One turning vector, and how many ticks it has turned:
The counts run from 0 to 549.
-87	-90	-24	-151	-126	-91	151	291	-133	154	19	-274	-318	77	86	228	33	26	-36	-122	131	84	41	-16	196	-77	-245	-183	332	-82	89	-101	-13	223	56	28	86	-14	-91	-119	-16	98	86	-210	-48	82	212	370	36	-203	358	184	163	120	263	-142	-3	19	-21	122	-75	216	-252	-96	337	445	66	-55	289	17	-211	55	-55	384	-230	20	-679	3 -> 161
19	-52	208	-105	-420	220	187	348	-72	109	281	-441	-168	84	-115	46	-90	107	-170	-194	243	-40	180	-141	89	-214	-202	-212	283	-46	69	-134	60	218	-59	96	180	-189	-204	-28	-229	-90	-213	-20	-97	54	321	91	31	-48	308	124	-71	143	349	-117	-78	-22	-119	309	-92	160	-109	-19	416	380	-12	-244	303	101	-217	97	95	27	-157	-19	-280	193 -> 314
102	-54	176	-326	-388	34	135	201	144	172	299	-480	-240	36	-194	-250	-88	-8	-371	-103	339	-250	83	-107	-15	-195	-68	-286	185	-170	39	-173	-34	177	-89	63	260	-121	-182	-139	-54	-121	-90	-105	-46	-55	148	99	21	-48	286	-195	6	142	400	-240	42	-2	120	255	-232	266	-119	25	311	240	-40	-182	195	116	-247	84	14	-71	-131	63	-374	138 -> 58
216	33	126	-252	-361	224	143	246	22	191	378	-400	-181	53	-123	-68	-68	-17	-387	-265	221	-171	19	-150	-61	-328	-134	-410	97	-29	111	-177	-138	10	-75	63	185	-188	-226	-199	10	-19	-219	-210	-74	34	58	153	19	8	286	-43	80	148	370	-198	68	-58	-92	102	-187	209	-134	101	327	397	83	-109	191	214	-187	123	-115	-175	-141	-57	-243	168 -> 63
242	-2	142	-125	-319	330	252	235	57	158	373	-394	-97	-7	-74	-126	-119	58	-315	-294	227	-183	105	-166	-74	-318	-215	-412	273	-153	32	-196	-42	118	-38	105	184	-256	-158	-166	-78	98	-175	-142	10	131	142	69	46	71	296	80	69	36	357	-158	81	30	-109	140	-148	270	-159	25	359	469	63	-84	149	147	-82	60	-69	-101	-146	-75	-224	143 -> 66
99	-125	196	-164	-303	-7	196	298	-92	130	128	-286	-249	31	-50	221	45	-72	-255	-138	372	-55	5	-4	147	-80	-135	-197	291	-44	148	-231	17	253	-20	-12	141	114	-113	-175	53	40	113	-260	-71	143	42	348	33	-124	439	73	80	164	394	-164	0	-59	70	138	-87	172	-163	-88	358	219	96	-182	337	25	-359	-32	-38	200	-167	139	-588	-59 -> 364
10	75	40	-235	-287	-208	11	158	43	181	22	-377	-285	131	-4	-108	-231	-90	-279	-106	342	-55	104	-48	139	-132	-133	-208	274	-92	196	-157	9	335	-111	53	175	-110	65	-153	24	66	71	-393	90	1	102	239	55	-5	304	89	182	23	259	-250	181	-39	-55	63	-150	166	-185	31	473	243	40	-126	186	61	-166	153	7	148	-287	172	-634	78 -> 91
-38	103	34	-195	-299	-52	25	248	-136	146	184	-402	-250	138	77	305	-257	-111	-209	-186	300	12	114	-47	184	-65	-230	-279	332	-71	214	-25	28	291	-119	41	207	-100	146	-104	-15	-34	41	-238	73	174	35	275	48	-33	335	191	151	207	237	-156	84	-52	-145	17	-13	181	-205	-31	444	250	124	-273	327	20	-157	127	48	116	-242	70	-499	70 -> 355
217	15	-4	-258	-130	234	261	170	61	106	335	-280	-236	11	-106	-39	55	59	-308	-218	-2	-65	-20	-127	-106	-235	-213	-410	251	-265	-114	-283	-120	-3	-9	68	68	-254	-294	-94	32	128	-97	-162	-21	117	93	138	31	-93	346	-34	22	103	408	-134	122	46	61	47	-177	391	-188	-4	174	597	89	62	121	147	-74	79	-27	99	-146	-240	-395	50 -> 455
-148	13	109	-275	-251	41	160	191	-92	-6	220	-460	-276	-19	-24	164	-102	-44	-18	-175	126	232	122	-64	121	-109	-233	-54	292	-107	61	-135	23	145	33	59	87	-326	-158	51	-131	-126	-22	-92	-170	184	232	71	91	-32	302	218	-30	307	241	-131	49	19	-76	198	-25	279	-80	-72	393	511	76	-234	291	-42	-238	169	89	249	-244	-135	-504	207 -> 235
-5	-170	205	-232	-296	109	185	177	56	212	348	-598	-202	-94	10	-62	-66	-100	-100	-143	405	-130	77	-80	43	-154	-109	-239	267	-165	77	-71	51	135	115	82	270	-149	-82	-189	-108	-238	8	-30	-89	113	187	47	-31	-20	287	-34	86	268	250	-264	-14	24	37	292	-96	315	-168	-46	321	348	6	-250	261	-99	-314	-20	-62	80	-183	35	-350	188 -> 304
228	-38	141	-72	-318	332	276	218	79	173	336	-378	-113	9	-49	-175	-133	89	-265	-280	254	-211	125	-174	-64	-273	-223	-390	317	-154	23	-181	-17	158	3	123	199	-269	-151	-186	-140	86	-159	-112	42	84	196	69	19	52	289	81	82	39	362	-174	60	37	-84	170	-160	275	-199	23	323	455	40	-92	130	142	-68	75	-44	-68	-163	-64	-222	119 -> 67
-65	-48	109	-51	-275	101	121	195	-104	115	112	-451	-227	16	97	46	-120	-108	19	-188	275	110	209	-158	196	-187	-253	-130	362	-77	114	-102	56	239	144	112	190	-305	9	-113	-138	-62	64	-206	-67	111	265	57	-15	54	307	262	169	131	229	-156	122	44	-135	270	-41	208	-158	-29	473	495	73	-160	237	-90	-176	26	-39	243	-284	-12	-429	146 -> 548
38	53	31	19	-278	53	69	334	-90	177	33	-337	-194	183	30	-60	-140	56	-151	-196	199	-33	208	-202	186	-242	-253	-297	328	-25	129	-109	-5	295	-36	88	205	-200	-8	-144	-137	145	-77	-251	76	-72	295	243	-7	-45	321	246	191	-80	273	-115	68	24	-246	172	-147	109	-225	59	454	444	41	-58	233	148	-59	147	-14	157	-241	37	-470	110 -> 81
205	84	-71	-213	-132	153	222	198	30	193	238	-251	-226	44	45	-18	-77	56	-315	-281	73	-96	-14	-62	-97	-279	-251	-487	267	-132	59	-199	-121	53	-69	42	106	-158	-115	-212	78	269	-124	-303	98	138	31	281	69	-39	272	116	221	37	288	-175	153	17	-115	-87	-186	283	-268	30	287	522	142	54	129	215	-27	189	-136	46	-250	-92	-443	68 -> 142
218	79	84	-118	-240	168	112	107	-35	72	148	-293	-250	30	-16	-112	-65	-228	-225	-212	221	11	86	-235	54	-302	-165	-285	248	-126	22	-299	-79	155	122	107	149	-350	-124	-215	103	104	122	-433	-14	47	24	29	-15	135	350	114	198	64	315	-172	336	67	-23	97	-159	293	-139	54	391	476	150	37	107	56	-113	-15	-135	132	-268	-60	-431	95 -> 20
33	33	71	-251	-357	-29	153	355	24	136	167	-336	-243	186	-151	-17	-106	221	-322	-135	112	-90	108	-21	36	-160	-168	-269	246	-83	62	-183	-18	214	-301	41	100	-43	-233	16	-140	70	-241	-91	19	-9	269	318	109	-180	287	35	-54	37	374	-138	-104	-65	-82	135	-169	132	-179	-22	352	355	-33	-156	289	251	-188	266	138	25	-140	14	-508	122 -> 125
-120	43	52	-456	-187	-248	127	140	57	116	98	-366	-359	74	-53	29	-137	-19	-225	-76	198	84	-14	78	25	-27	-127	-93	251	-183	105	-201	29	191	-170	38	61	-56	-113	4	47	-5	33	-237	-69	141	104	255	145	-171	286	-11	12	206	278	-210	69	-41	86	39	-104	258	-144	-75	349	312	39	-218	272	37	-267	233	84	219	-247	59	-735	109 -> 169
52	-30	51	-7	-203	146	226	214	-37	233	124	-426	-128	-6	186	-6	-210	-10	-63	-268	300	-92	148	-102	85	-192	-267	-322	431	-123	126	-67	59	265	82	83	205	-190	108	-230	-116	118	16	-203	106	131	210	168	0	26	278	252	280	28	223	-192	97	24	-166	125	-89	235	-302	-53	431	482	51	-132	187	-14	-43	82	-110	159	-251	47	-435	85 -> 347
54	-19	-24	-68	-194	81	161	393	-41	236	118	-282	-224	186	-21	24	16	247	-197	-138	21	-124	141	-133	112	-163	-273	-430	369	-160	-18	-92	-45	249	-119	32	162	-76	-113	-104	-153	148	-156	-48	95	-49	357	322	-19	-216	319	110	116	-62	342	-101	-84	26	-90	174	-162	259	-307	-21	265	483	17	13	256	197	-58	126	38	200	-138	-54	-452	33 -> 394
167	-9	132	-324	-368	113	79	281	74	218	360	-440	-260	75	-133	-193	-62	0	-393	-191	277	-213	33	-128	-35	-292	-70	-373	72	-15	91	-153	-125	27	-53	60	212	-139	-215	-198	-27	-87	-201	-191	-42	-63	95	136	9	-44	277	-144	76	129	350	-259	52	-42	-30	191	-217	229	-123	122	301	330	47	-138	197	191	-247	167	-124	-162	-160	19	-305	182 -> 61
-76	-79	145	-139	-283	139	172	224	-100	104	203	-508	-211	-41	110	57	-141	-88	9	-228	296	102	165	-106	135	-203	-236	-133	320	-60	114	-98	101	232	150	82	165	-284	-30	-118	-174	-109	28	-164	-100	144	233	58	24	48	275	262	139	177	201	-202	70	37	-146	236	-46	212	-139	-60	457	481	61	-222	270	-111	-217	87	-65	190	-284	-11	-426	220 -> 35
101	222	-75	-233	-192	-51	21	232	-11	164	120	-229	-266	279	-67	105	-163	86	-411	-110	116	-96	118	-134	109	-91	-226	-473	355	-252	20	-118	-88	300	-272	55	207	-122	-22	-67	21	146	27	-192	219	14	88	298	6	-116	325	42	107	36	344	-104	130	17	-15	-63	-142	253	-239	15	314	328	69	-45	240	209	2	129	151	178	-177	-16	-564	-33 -> 400
115	-77	197	-243	-312	-5	215	216	-12	111	209	-315	-257	38	-86	194	-59	-92	-311	-131	417	-117	31	6	89	-55	-116	-218	328	-165	100	-232	3	274	-89	8	182	92	-60	-123	61	11	125	-214	-6	197	6	279	32	-79	394	-27	13	222	385	-196	46	-67	115	86	-98	224	-147	-104	388	169	72	-225	313	13	-324	-11	28	146	-108	132	-581	-36 -> 366
19	0	-16	-39	-199	154	-41	265	-99	201	204	-401	-299	133	30	-68	-6	1	-116	-96	111	-61	197	-331	239	-239	-216	-410	314	-155	-25	-26	-63	176	136	106	273	-363	-72	-157	-129	-98	32	-108	82	-107	288	102	-163	-50	320	92	231	57	258	-139	111	125	-65	288	-104	328	-247	74	269	514	39	10	178	33	-42	-10	-52	220	-208	-122	-356	123 -> 272
-112	107	25	-371	-194	61	50	141	-125	43	325	-454	-312	6	9	291	-159	-157	-115	-208	130	210	76	-82	123	-113	-218	-197	222	-130	99	-29	-35	70	9	50	125	-289	-64	-11	-6	-224	32	-130	-112	211	58	107	22	-35	303	166	73	402	194	-144	136	20	-53	70	14	324	-122	-21	331	464	165	-248	296	-58	-218	143	14	180	-247	-161	-472	186 -> 232
-110	97	2	-324	-185	-185	48	140	-41	35	-12	-320	-377	77	-25	-71	-78	-106	-115	-77	82	225	73	-85	135	-131	-145	-44	199	-84	72	-247	-12	203	-28	78	39	-295	-141	-14	16	28	95	-371	-99	12	169	144	89	-61	310	143	92	159	234	-189	210	46	-17	99	-144	234	-127	21	395	465	72	-106	203	46	-205	194	23	299	-337	-48	-719	154 -> 482
61	60	-3	-412	-166	192	226	218	-7	114	471	-396	-257	-10	-67	160	-53	89	-263	-238	9	-5	-19	-36	-121	-182	-224	-388	191	-200	19	-129	-106	-61	-102	20	39	-190	-249	-29	-18	-42	-227	-22	-54	204	98	199	86	-140	280	21	-18	289	298	-139	3	1	-29	18	-106	366	-172	-23	197	537	107	-131	227	158	-148	222	9	7	-158	-242	-368	188 -> 187
17	153	42	-246	-336	134	32	229	-35	52	293	-406	-277	184	-160	13	-156	60	-261	-142	22	25	194	-240	105	-235	-232	-339	223	-143	-26	-130	-41	136	-143	119	162	-389	-197	39	-162	-152	-183	-30	-17	-22	251	6	-6	-31	276	57	-53	168	300	-66	37	61	-82	172	-92	293	-91	74	325	485	46	-146	246	141	-84	179	213	25	-144	-188	-316	215 -> 0
234	-80	292	-177	-416	163	207	221	27	72	299	-344	-175	62	-219	2	-2	-41	-351	-151	390	-180	85	-151	34	-205	-62	-244	233	-160	1	-311	-23	229	-45	49	209	-85	-243	-128	5	-37	4	-167	-97	83	47	92	8	3	409	-74	-55	122	477	-157	58	-14	146	229	-135	234	-67	-29	360	251	29	-182	248	89	-280	-53	58	23	-86	25	-397	20 -> 54
121	25	14	-190	-206	13	83	152	135	284	192	-413	-208	86	6	-286	-190	-23	-297	-151	306	-263	75	-137	-3	-205	-161	-432	273	-204	61	-88	-54	233	-14	123	283	-199	23	-265	-10	54	3	-248	173	-80	111	122	-46	-4	234	-38	239	-7	247	-275	182	17	-18	109	-217	299	-275	84	337	362	10	-65	97	103	-46	109	-99	-6	-235	70	-419	117 -> 337
